[ 90 117 129 104 114 100 105 141 120 138  93 124 101]  fomot
[ 97 102  86 113 128 106 114  79  88 143  81 142  72]  bibeg
[180 100  70  93 127 180 141 181  96 139 167 136 161]  gif
[158 126 121 136 176 149 166 123 132 126 125 100 114]  nota
[102 162 161 149 113 160  91 185 108 151 161 151 112]  bop
[180 100  70  93 127 165 127  83 158  91  99 141 160]  Ribud
[173 111 112 147 108 178 119 101 110 138  93 123 120]  garik
asked: [ 90 117 129 104 114 100 105 141 120 138  93 124 101]
fomot
after: [166]
[123]
back: [114 106 128]
bibeg
back: [126 132 123 166 149 176 136 121]
nota

[158 174  82 134 157 131 117 133 148 151 102 169 120  85  96 148 134 141
  66 141 149 102  85 123 131  75 135  88 121 134 149 153 101 132 194 100
 167 141 138 110 129  98 118 142 130 134  75]  dimut
[166 194  74 128 184 141 117 128 161 166 101 197 114  83  84 164 139 144
  55 142 159 106  75 117 138  60 125  84 111 133 151 179 110 144  56 128
 109 165  81 145 137 153 109 144 129 144 137]  zet
[151 159  94 135 146 128 121 130 136 143 106 150 122  96 107 140 131 133
  82 139 139 109  94 124 127  93 138  95 126 135 144 139 103 108  60 176
 124 162 117 122 111 147 144 135 164 120 112]  gop
[156 169  86 135 153 129 118 132 144 148 103 163 120  89  99 145 133 138
  70 140 146 104  87 123 129  80 136  90 123 135 148 148 101  72 167 136
 186 132 160 100 122 136 133  94 138 119 137]  metem
back: [138 141]
dimut
after: [186]
[132]

[138 102 102 173  98] -> nubig
[ 93 115  92 179  97] -> pugun
[104  61 134 139 102] -> pil
[108 140  98 139 165] -> Ked
[164 146  93 175  92] -> sofo
[115 134 125 140  98] -> zem
[193 170 138 139 169] -> Sed
[150  97 102 128 124] -> nilub
[133  99 152 163 146] -> Vona
[ 85 136  77 129  88] -> vazo
back: [102 138]
nubig
after: [173]
[98]
after: [104]
[61]
after: [129]
[88]
back: [102 139]
pil
after: [77]
[129]
back: [125 134 115]
zem

[116 158 123 128 118 126 106  99 128 137 124 141 141 158 130 139 110 106
 132  77 131 151 111  99 126 120 136]  nin
[132 135 122 140 128 137 130 107 138 152 118 147 122 141 124 125 126 130
 164 115 130 130 118 132 135 124 129]  Zop
[125 143 125 153 123 139 137  94 139 175  97 164 120 158 123 124 124 137
 158  99 119 141 117 131 122 127 133]  ped
[125 143 125 146 123 139 137  94 139 175  97 164 120 158 123 124 124 137
 158  99 119 141 123 131 122 127 133]  Fudub
[119 138 128 138 133 147 135 108 138 179 103 195 117 165 121 143 134 135
 177  68 123 144  88 143 122 129 135]  taga
[130 164 148 153  93 106 138 100 130 105 136  67 133 167 177 115 133 138
 108 123 122 165 154  90 109 105 107]  Zal
[130 134 114 139 139 153 137  94 123 128 135 134 149 126 122 140 113 104
 116 107 131 114 120 123 136 129 135]  lomub
back: [131 123 141 119  99 158 137 124 124]
Fudub
back: [139  94 137 139 123 153]
ped
asked: [130 134 114 139 139 153 137  94 123 128 135 134 149 126 122 140 113 104
 116 107 131 114 120 123 136 129 135]
lomub

[ 84 150 135 128 100 109 157 127 133] -> teku
[196 146 158  88 145 123 159 129 108] -> tiza
[150 109 136 137 109 112 170 123 110] -> Luk
[191 189 129 137 155 175  68  72 181] -> doko
back: [ 68 175 155 137 129]
doko
after: [158]
[88]
back: [189 191]
doko
back: [109 137]
Luk
after: [88]
[145]

[199 127 150 189]  dad
[128 128 149 144]  pige
[135 136 143 134]  Zisiv
[128 143 136 144]  baz
[145 136 143 165]  daket
[128 128 199 126]  fak
[135 128 149 165]  mafet
[145 136 143 134]  Kofu
[128 143 158 155]  nopu
[135 128 143 134]  beno
[145 136 168 126]  duzur
after: [127]
[150]
asked: [135 128 143 134]
beno
asked: [145 136 143 134]
Kofu
back: [134 143 128]
beno
back: [126 199]
fak

[103 131 123 119 128 104 105] -> vutor
[146  83 170  73 169 131 147] -> Pili
[144 131 119 123 128 103 106] -> movir
[146 127  51 167 163 123  78] -> todon
[130 124 130 127 131 129 129] -> Dazi
[129 124 132 126 131 128 129] -> lefuf
back: [103 128 123 119 131 144]
movir
after: [104]
[105]
back: [105 104 128 119]
vutor
after: [51]
[167]
asked: [129 124 132 126 131 128 129]
lefuf

[202  80 205 113 113 106  95 108 128 181]  gimi
[ 83  70 165 101 129 128 138 128 119 119]  Sada
[106  71 175 109 127 125 140 119 125 150]  Zilod
[191  94 190 108 115 112  95 103 136 124]  Tabik
[ 67  94 153 110 131 128 151 112 116 130]  dosat
[ 90 106 154 113 123 118 155 121 114 176]  kot
[205 109 112 156  95 108 128 181 132  95]  kesuf
[ 55  99 151 108 132 123 152 114 121 122]  tamug
[166  76 195 108 119 103 124 117 127 188]  beru
[191  94 190 108 115 112  95 103 136 170]  tugep
after: [155]
[121]
asked: [ 55  99 151 108 132 123 152 114 121 122]
tamug
back: [181 128 108  95 106 113 113 205]
gimi
after: [166]
[76]

[ 84 134 163 135 146 141 117 172] = gume
[ 84 134 163 135 146 141  86  85] = rom
[134 132 132 120 104 115 122 147] = fopam
[ 83 149 170 125 159 142  72  73] = kanu
[108 162 157  88 198 146 136 156] = bana
[ 83 127 184 127 196 162 147 142] = fet
[ 84  83 181 116 181 152  85 112] = doku
[108 162 157 101 198 146 136 156] = vos
[ 94 197 192 171 181 162 108 121] = sosis
after: [101]
[198]
asked: [ 94 197 192 171 181 162 108 121]
sosis
after: [170]
[125]
back: [142 159 125 170 149  83]
kanu
asked: [ 84 134 163 135 146 141  86  85]
rom
back: [162 181 171 192]
sosis

